In the rows, zero is written as 128.
The rows of A fall into a few groups, and each row is roughly a mix of its group's hidden directions; some rows fit no group.
A:
[[120  99 119 141 100 125 114  71 141 109]
 [110 109 138 144 122 120  69 149 154 140]
 [ 95 130 136 131  94 134 143  79 142 103]
 [ 93  85 135 139 102 125 101  98 117 109]
 [ 83 134 152 114 169 137 125 121 163 136]
 [ 73  97 129 143 132 125 116 127  90 136]
 [112 153 143 107  85 146 148  97 150 110]
 [172 105 165  86 128 122 128 119 140 121]
 [123  99 122 128 108 136 182  89 118 118]
 [134 118 137 137 166 135  65 124 139 127]
 [114 127 158  81  83 115 134 144 130 119]
 [141 133 103 138 122 134 150  66 151 121]
 [168 131 162 114 129 151  87 155 133 128]
 [111 105 161 155  89 131 117 100 154 114]
 [131 129 105 142 118 126 154  67 152 119]
 [138 187  93 125 140 107 117 112 135 140]
 [122 118 142 109 110 145 132 185  98 150]
 [100 147 136 137 147 144 115  72 134 102]
 [174 108 149 147 131 153 171 121 125 125]
 [100 170 130 131 103 126 154 107 168 126]
 [121 134 126 100 124 169 118  90 148 165]
 [114 174 115 121 120  97  90 114 147 111]
 [ 94 131 138 116  99  88 164 119 103 134]
 [140 112 115 161 143 148  98  97 166 109]
 [112 135 142 116 139 113 126 194 107 141]
 [125 129 121 150 128 100  99  93 178 123]
 [143 111 114 152 153 155 107  91 162 109]
 [163  84 135 121 125 131 125 157 154 161]
 [169 161 124 114 121 133 157 102 165 132]
 [120 125 105 112 115 114 141  63 144 128]
 [119 139 108 148 133 129 162  71 142 146]
 [133 120 122 121 123 102 170  76 148 114]
 [124 161 131  98 143 132 173 165 112 123]
 [142 107 120 156 131 185 135  95 130 121]
 [135 148  99 146 133 153 115  69 128 120]
 [126 161 125 120 122 105  86 165 155 109]
 [106 110 166 135 125 161 120 161 145  94]
 [172 135 125 152 124 118 109 107 174 143]
 [144  92 126 149 136 187 141 119 128 115]
 [122 109 137 146 118 165  99 106 140  81]
 [154 140 127 110 106 148 137 180  95 139]
 [122 151 127 134 135 125 162  70 105 114]
 [157 119 131 101 158  90 115  96 148 111]
 [ 80 171 147 131 100 132 123 121 106 122]
 [130 162 116 137 136 137 161  82 111 158]
 [137 112 104 137 101 155 162  85 127 106]
 [ 91 131 138 116  95 134 163 101 145  97]
 [102 122 140 132 107 127 157  68 121 139]
 [137 135 163  75  99 151 118 124 124 146]
 [147  86 165 145 135 116 107 120 164 114]
 [110 144 142 123 120 176 123 134  80 147]
 [107 142 152 138 108 141 152 172  88 124]
 [143 104 118 137  88  88 129 144 134 166]
 [150 102 128 121 106 148 180 149 101 125]
 [145 141 123 130 100  81 140 140 174 135]
 [154 120 134 118 133 160 108 153  74 119]
 [132 189 119 126 144 100 136 116 117 102]
 [126 155 115 129 118 112  65 135 150 117]
 [144 147 128 132 131 100  67 147 116 113]
 [119 126 112 137 158 171 135  85 100 128]
 [ 98 122 106 133 117 148 178  98 106 135]
 [117 132 155 130 137 109 119 193 119 141]
 [139 142 115 105 156 102 170 155 106 152]
 [128 122 117 125 149 167 102  97  99 165]
 [134 145 134 145 154 137  70 122 158 113]
 [139 146  91 101 157  98 142 129 109 160]
 [ 98 148 135 129 135 169 143  96 103  97]
 [134 113 107 128 133  71 102 159 144 122]
 [130 146 134 137 128 138 196 115 127 152]
 [134  99 127 139 143 109  89 120 156  83]
 [181 139 129 127 135 127  98 168 149 121]
 [144 116 116 161 118 122 117  74 161 130]
 [104 120 150 122 120 114 116  96 166 172]
 [149 146 112 105 159 150 121  80 134 104]
 [118 101 141 130 115 158 181 138 149 152]
 [127  80 130 133 121 135 126  89 100 163]
 [129 125 128 138 127 124  91 104 166  79]
 [143 174 119 141 121 167 111  98 108 114]
 [117 135 139 131 130 130  78 127 178 103]
 [100 140 143 111 130 172 149 148  89 115]
 [105 126 120 148 149 105 114 170 110 169]
 [158 120  85 134 147 134 162 117 109  95]
 [136 102 159 159 137 165 101 146 154 130]
 [170 131 139 125 129 126  83 166 144 147]
 [121  93 127 121 125 137  72 138 135  93]
 [100 141 116 110 130  85 146 153 107 163]
 [105 131 135 126 103 121  76 134 161  99]
 [126 103 132 104 154 123 180 130  94 118]
 [118 153 135 100 140 117 172 141 167 149]
 [140 149 115 128 140 134 173 116  88 164]
 [138 117 131 118 126 147 141 166  71 146]
 [161 156  88 127 142 105 136 158 147 148]
 [116 128 140 125 112 144 100 103 152  72]
 [132 126 153 138 139 164 107  85 147  95]
 [138 163 127 121 111 158 129 101 134  77]
 [162 144 142 105 115 116 130 176 148  99]
 [113 104 106 140  99  83  99 131 142 152]
 [149 114 108 135 100  90  91 139 159 141]
 [130 105 113 120 152 150 164  87  99 112]
 [120 104 130 149 117  95  89 124 158 163]
 [ 82 154 125 110 104 122 154 114 101 152]
 [130 138 116 167 106 152 125 111 124  75]
 [101 118 156 120 101 105  88 146 146 102]
 [117  97 131 147  96 151 108  95 144 163]
 [105 124 115 146  98 104 162  84 143 120]
 [143 106  98 165 136 112 104 132 137  84]
 [154 141 116 111 146 129 182 103 111 107]
 [ 90 172 103 123 110 104 138 124  99 130]
 [144 136 156 129 129  95 106 182 111 125]
 [ 89 159 116 110 100 115 154 126  98 148]
 [182 143 119 124 142 126  91 126 149 102]
 [104 118 145 119 118 125 191 109 126 147]
 [121 166 140 149 101 134 106 142 175 115]
 [125 148 137 121 125  88  76 150 123 105]
 [ 90 102 121 132 128 149 126  79  97 129]
 [166 122 123 118 142  89 120 125 177 132]
 [124 163 114 101 139 115 147 163  85 137]
 [ 99 152 139 108  99 111 145 158  98 157]
 [175 104 102 110 139 105 140 163 128 139]
 [116 158 128 155 137 165  84 116 141 107]
 [137 153 112 122 149 161 160  82 124 145]
 [136 146 135  75 127  91 128 147 117 157]
 [101 110 139 112 109  88  80 115 121 125]
 [123 110 132 124 144 155 133 164  71 120]
 [141 114 124 158 161 135  89 111 165 111]
 [135 139 117  99  93  86 139 162 151 129]
 [135 120 123 128 141 145 156  85  85 100]]
Which row in each list fits none of the groups? There is exactly one, and every other row fits one group, some only roughly.
  * j953: [133 126 130 105 139  91  82 168 117 125]
  * j128: [150 121 105 148 139 162 133  92 142  87]
  * j937: [160 115 105 133 122 119 125 102 186 123]
  * j203: [166 112 116 130 155 139 102 175 111 126]
  * j163: [107 115 139 119 100 107  73 145 152 132]
  * j716: [ 99 148 135 126  77 143 142  97 145 109]
  * j280: [160  91 125 152 140 137 106 162 156 145]
  * j849: [144 131 146 148 138 161 187 141 124 119]
  * j978: [110 105 148 165 140 147 123  84 152 111]
  * j903: [129 123 122 126  95  91 124 117 184 114]
  * j703: [119 155 118 124 150 111 109 181 109 154]
  * j875: [151 134 134  99 108  97 147 133 180 122]
  * j90: [141 144 155 116 119 104 130 187 149 122]

j937
  * j27: [129 171 125 105 144 143 169 132 123 165]
  * j954: [134 132 124 149 148 165 126  70 122 144]
  * j928: [145 130 137 115 102  77  95 118 157 121]
  * j19: [145 153 140 120 135  95 133 187 124 141]
  * j969: [151 130 129 112 156 144 142 163  86 157]
  * j444: [144 148 122 122 128 164 184 103 124 115]
  * j747: [108 117 134 134 126 140  86 158 123  78]
  * j590: [122 158 134 125 117 160 156  76 112 121]
  * j841: [101 143 127 150 141 164 106 101  96  99]
  * j792: [140 124 141 117 143  94 128 179  99 153]
  * j761: [108 149 145 141 109 151 133 117 168  83]

j444
  * j199: [129 153 124 104 161 166 147 146  92 143]
  * j677: [110 119  83 147 123 114 137  79 133 147]
  * j192: [143 166 112 103 144 150 177 115 127 133]
  * j421: [129 122 128 134 115 102 123 144 134 196]
  * j354: [ 96 140 133 118 106 158 136  72 136 131]
  * j643: [140 145 128 125 132 164  83 149 127  87]
  * j40: [127 116 128 127 155  82 102 134 164 158]
  * j833: [137 121 154 129 149 149  99 169 101  97]
  * j778: [102 180 148 126 123 151 125 102 143 102]
  * j625: [119 144 123 141 137 166 142 119  68 125]

j778
  * j375: [139 170 125 120 133  83 108 164 128 142]
  * j419: [147 104 121 118 173 101 145 168 120 139]
  * j122: [137 129 100 146 167 121  81 145 152 135]
  * j856: [108 112 129 161 100 165 141  93 134 104]
  * j346: [170 125 153 114 121 139  93 153 142  94]
  * j644: [130 148 149  82 123 104 168 140 117 152]
  * j84: [ 74 158 127 136 118 145 151 105 102 129]
  * j968: [167 152 102 135 158 120  92 140 102 126]
  * j738: [143 116 100 105 113  95 173  99 121 127]
  * j18: [ 92 145 152 115 155 135 140 156  89 148]

j644
  * j447: [154 148 142 137 108 147  92 176 122 115]
  * j477: [147 157 118 123 154 122 163  81 144 144]
  * j159: [126 144 122 130 170 153 138 120 102 176]
  * j106: [128 156 115 151 115 157 102 109 165  97]
  * j282: [132 110 108 127 135 107  88 182 115 132]
  * j114: [153 140 122 118 140 190 109 128 103 122]
  * j166: [104 160 149 137 102 122 112 119 159  85]
  * j728: [136  95 136 125 129 121 162  83 128  90]
  * j656: [113 171 138  93 131 139 140 152  88 137]
  * j645: [101 120 138 130 119  88 116 178 123 155]
  * j824: [116 136 108 129 133 157 125  84 143  80]

j114
  * j605: [119 119 118 130  88  97 138  84 160 137]
  * j401: [ 89 136 133 117 118  89 159 166 119 141]
  * j466: [128  97 133 117 105  89 144 144 144 172]
  * j422: [158 171 119 151 142 140 100 134 128  91]
  * j524: [170 143 112 123 133 104 159 171 128 146]
  * j797: [114 107 132 118 167 127 142 182 121 151]
  * j914: [113 106 121 123  78 140 161  92 123 137]
  * j889: [129 112 149 141 135 134  92 160 180 132]
  * j616: [135 140 122 142 176 176 132 116 103 135]
  * j782: [132 159 136 108 124 171 166 123  94 128]
  * j920: [100 151 142 140 101 117 156  85 147 148]
  * j905: [119 116 121 119 148  94 105  79 160 137]
  * j270: [ 99 149 129 112 100 137 148  75 113 114]
  * j395: [133 107 122 127 136 128  75 171 103 136]
  * j418: [120 102 121 128 132  98 175 154 112 161]

j889
  * j337: [123 142 128 115 132 115 178 111 130 179]
  * j250: [176 111 115 138 136 157 113 120 145  88]
  * j839: [103 153 133 127 157 169 132 151  88 122]
  * j707: [144 112 120 153 154 165  98  90 112 125]
  * j799: [ 79 159 129 110  90 122 152 135 120 118]
  * j241: [119 113 128 127 150 170 132 114  90  87]
  * j179: [153  96 102 131 131 148 154  88 137 100]
  * j290: [115 181 122 137 103 112 122 101 161 118]
  * j740: [124 152 120 139  99 165 116  88 132  93]
  * j602: [147 116 107 127 101 135 126  76 154 100]

j799
  * j104: [183 115 120 110 120 120 130 144 172 124]
  * j392: [163 125 129 112 120 169  99  86 130 123]
  * j313: [134 136 108 152 149 176 127  99 126  93]
  * j751: [101 155 127 143 132 148  83  91 148 134]
  * j433: [131 106 146 138 135 135 141 189 117 157]
  * j855: [117 123 122 139 108 132  69  88 137 118]
  * j539: [ 99 156 135 139 120 169 120  83 114 119]
  * j691: [148  93 122 136 101 152 123  89 165 126]
  * j528: [164 122 121 100 152 106 159 120 160 101]
  * j254: [123 166 122 140 128 160 143  83 109 103]
  * j675: [150 120 145 142 161 174  97 130 146 107]
  * j342: [107 117 132 117  92 107 179 133 102 139]

j104
